rotation steps, each row followed by its count of steps:
The counts run from 0 to 722.
[115 148  96 145 138 125 146  78 160 111 159 140 188 125 162 135 136 132
  96 140 119 138 155 134  89  94 144 107 126 122 115  93 141  73 169 148
 150 137 121 146 129 133 134 120  74 109  96 132 158 171 164 170 119  94
 150]  314
[112 140 100  90 143 125 137  94 162 112 141  89 133 135 113 138  97 116
 147 152 150 126 108 112 134 162 132 145 116 129 120 131 163  62 151  94
 109 133 174 151 159 105 177 151 114 150  84 154 117 163 154 183 123 140
 104]  250
[123 139 101 121 152 128 153  62 159 128 149 153 148 146 145 147 123 134
 114 106 145 159 151 143  94 117 109 126  78  81 110  87 133  90 155 116
 137 126 142 157 160 128 153 168  92 135  97 137 146 178 179 178 114 148
 136]  622
[ 98 122  88 136 130 121 124  75 136 107 142 157 201 141 142 154 128 167
 112 166 135 147 140  98 103 142 143  95 166 127 144 126 152 118 166 118
 158  95 117 126 128 156 142 126  96 135 119 143 145 188 163 169 116 131
  91]  327
[129 101  79 175 135 128 117 114 160 119 117 142 139 112  73 100 127 128
 162 154 129 141 104  91 121 164 144 139 156 146 131 133 156 103 141 150
  91 111 162  86 163  91 121 122 105 154  90 164 104 157 123 199 125 138
 128]  154
[ 95 122 104 135 145 121 157  91 134 130 119 161 168 140 125 175 130 139
 110 130 143 147 121 107 105 167 101 105 105  90 128 131 103 131 176 173
 152 103 107 128 125 126 121 128  96 113 137 156 155 207 153 184 107 162
 129]  370
[121 137 126 193 140 142 125  89 123 130 133 139 186 138 140 144 140 144
 127 158 124 138 112 112  84 138 137 104 123 147 129 100 115  88 153 187
 141  94 127 138 115 113  95  89 103 105 121 145  94 157 133 208  98 148
 131]  576
[100 103 102 136 200 144 159  54 139 110 126 132 140 165 141 148 104 146
 140 113 148 156 146 128 106 167 118 136 106  74 122 113 139 110 139 127
 153 123 120 120 148  79 164 145 115 137 132 158 147 162 166 168 120 164
 101]  24
[127 123 103 178 126 135 128  78 103 134 144 162 152 133 126 146 149 171
 133 141 121 131 145 110 107 150 125 100 109 122 122 111 124  91 177 145
 122 103 166 155 150 146  81  99 117 151  88 145 116 183 169 169  76 156
 133]  548
[ 95 134  90  98 151 120 155  68 186 118 112 122 149 150 123 125 138 136
 113 137 134 128 142 122 117 139 128 113 134  88 141 114 141 105 144 125
 156 150 118 103 150  98 161 156  86 154 150 152 146 192 181 174 140 136
  92]  595
[115 140 116 159 170 142 152  51 152 132 138 137 149 163 157 140 155 149
 114 116 122 140 150 146  77 133 140 100  91  93 120  76 115  84 151 147
 155 120  94 139 129 113 138 114  96 129 139 128 135 161 159 191 102 136
 129]  203
[105 146  96  90 152 108 186  85 170 131 136 123 129 138 115 155 131 114
  97 117 139 132 128 124 138 143 113 116 100  98 118 127 133  97 175 148
 138 134 132 143 157 118 144 143  95 140 113 156 152 212 173 180 120 154
 117]  177
[115 104  63 136 155 117 151 100 197 117 116 141 128 117  77 101 127 116
 142 134 132 145 125 107 131 155 136 136 154 110 130 135 163 114 144 139
 108 125 124  74 168  96 153 142  91 160 104 162 146 175 132 188 143 128
 128]  151
[106 114 110 190 122 146  82 103 131 120 115 170 198 135 134 131 123 153
 156 163 153 157 112 110  67 137  95 114 132 112 138 103 107 126 135 145
 138 117 148 109 132 100 116 148  86 114 127 158 122 159 137 194 123 141
 137]  228
[130 110  89 201 123 131  97 114 145 124 123 161 164 118  91 113 136 145
 160 162 129 141 104  98 100 145 133 119 154 151 131 121 141 109 145 156
  97  95 162 101 152 115  97 115 101 148  91 161 101 157 125 204 114 143
 139]  156
[118 115  87 131 147 136 146  81 185 125  98 121 121 125 104 100 129 100
 152 128 132 132 139 121 104 139 114 147  98  83 129 112 128  75 127 139
 121 163 151  97 165  61 153 164  91 147 115 153 151 156 159 182 129 123
 143]  416
[111 159 109 123 126 130 124  77 150 123 163 147 175 139 161 155 126 143
 112 132 147 144 140 139  81 110 113 113  90 104 115  87 133  77 165 107
 142 123 141 172 139 145 149 153  86 127  95 128 139 180 166 181 111 135
 140]  244
[ 82 124  80 123 187 128 147  82 161 101 171 132 148 155 140 142 102 152
 124 123 150 132 129 144 135 152 116 100 135  91 107 127 166 115 176 116
 148 143 126 127 152 112 148 127  91 141 115 170 163 196 155 144 143 129
 114]  288
[109 116  94 177 155 138 113  81 167 121 115 177 175 144 132 125 140 149
 138 137 143 170 127 127  69 132 112 112 127  91 134  93 121 137 131 146
 145 109  99  88 135 108 142 152  80 126 141 148 145 162 140 199 131 136
 133]  607
[117  98  96 151 162 141 167  98 147 106 113 112 146 106 120 130 103  94
 147 137 122 135 129 106 109 164 135 155 113 114 111 140 135  63 147 169
 124 143 140 107 137  58 142 123  97 102  90 160 169 142 128 171 117 103
 167]  305
[121 115 102 122 107 130 142  83 121 116 108 106 154 108 118 138 125 134
 144 172 114 111 140  74 123 169 147 138 129 142 141 142 142  45 163 126
 117 128 187 136 142 107 132 124 126 145  80 142 139 159 172 158  82 121
 114]  517
[ 95  87  92 161 185 145 149  92 154 101 123 131 141 128 126 132 100 117
 155 129 140 149 130 117 106 173 119 136 117  83 111 134 136 101 144 151
 138 142 117  89 139  53 152 131  88 113 111 167 182 155 122 162 134 111
 157]  680
[ 83 116  79 124 195 129 152  86 164  99 166 125 137 151 128 141  95 140
 128 124 148 130 125 136 141 163 121 113 140  95 106 140 173 109 172 119
 144 147 132 123 155  97 154 127  95 141 109 180 162 193 151 144 146 132
 111]  289
[111 100 102 155 104 137 108 106 115 107 102 128 178 103 107 139 117 139
 165 189 128 132 109  63 102 188 147 132 151 143 148 152 137  79 155 137
 114  98 157 111 130 108 132 117 118 130  93 150 139 150 127 183  94 123
 125]  713
[126 145 115 151 115 130 135  82 114 138 146 152 157 135 131 160 147 160
 112 140 130 123 131 117 106 131 114  99 100 122 122 105 113  87 175 156
 131 112 172 170 143 149  88 120 108 135  98 147 111 195 177 179  80 167
 128]  172
[113 115  92 177 165 148  97 115 157 107 155 112 129 133  99 106 114 134
 177 150 138 121  94 123 121 167 147 125 143 145 106 124 167  79 153 124
  93 126 152 110 153  83 125  93 105 153  87 164 113 143 102 186 134 119
 141]  84
[139 111 112 157 161 143 148  86 149 120 121 116 136 125 123 124 101 101
 162 122 138 151 126 116  94 148 128 172  82 115 110 109 139  57 126 137
 105 128 162 130 154  66 153 151 111 120  74 147 124 122 131 197 109 136
 155]  236
[115 144 109 115 113 130 108 108 137 119 135 110 155 130 108 134 109 137
 153 165 155 122 100 104 125 152 107 132 118 138 132 128 144  72 154 111
 105 137 209 154 163 110 130 155 114 156  82 164  95 177 162 184 113 165
 100]  629
[103 103 105 127 191 138 166  57 149 115 107 108 133 158 121 137 113 136
 146 131 133 143 137 106 120 183 139 142 121  95 138 125 150  95 135 130
 145 118 121 105 148  72 168 133 129 148 134 156 127 151 161 180 120 163
  85]  402
[128 117 112 153 156 138 119  94 127 111 142 121 162 144 121 133  85 134
 165 149 152 151  95 105 111 159 127 154 119 146 118 119 165  78 139 118
 107 105 182 145 155  98 146 144 132 136  75 161  79 137 138 198 113 171
 107]  433
[124 143 122 159 102 137 127 112 136 142 102 109 151 110 106 127 154 120
 141 171 122 107 104 100 101 150 123 115 107 138 134 118  93  59 157 187
 116 136 164 128 131  90  90 107 101 123 111 149 112 173 143 198  94 137
 143]  379
[108 144 112 180 134 148  71 109 146 114 163 112 157 144 128 119 129 153
 166 170 144 117  83 128  95 152 146  99 140 153 122  98 153  76 157 119
 106 117 144 136 135 111 121  92  99 149 102 152  94 149 107 194 124 121
 129]  463
[138 106  88 153 185 126 182  82 153 128 136 140 115 130 104 137 115 112
 132 102 126 159 133 124 118 156 137 152  90 111 100 120 153  89 155 160
 106  95 129 129 166  94 138 120 118 135  79 147 130 151 137 196 103 155
 148]  165
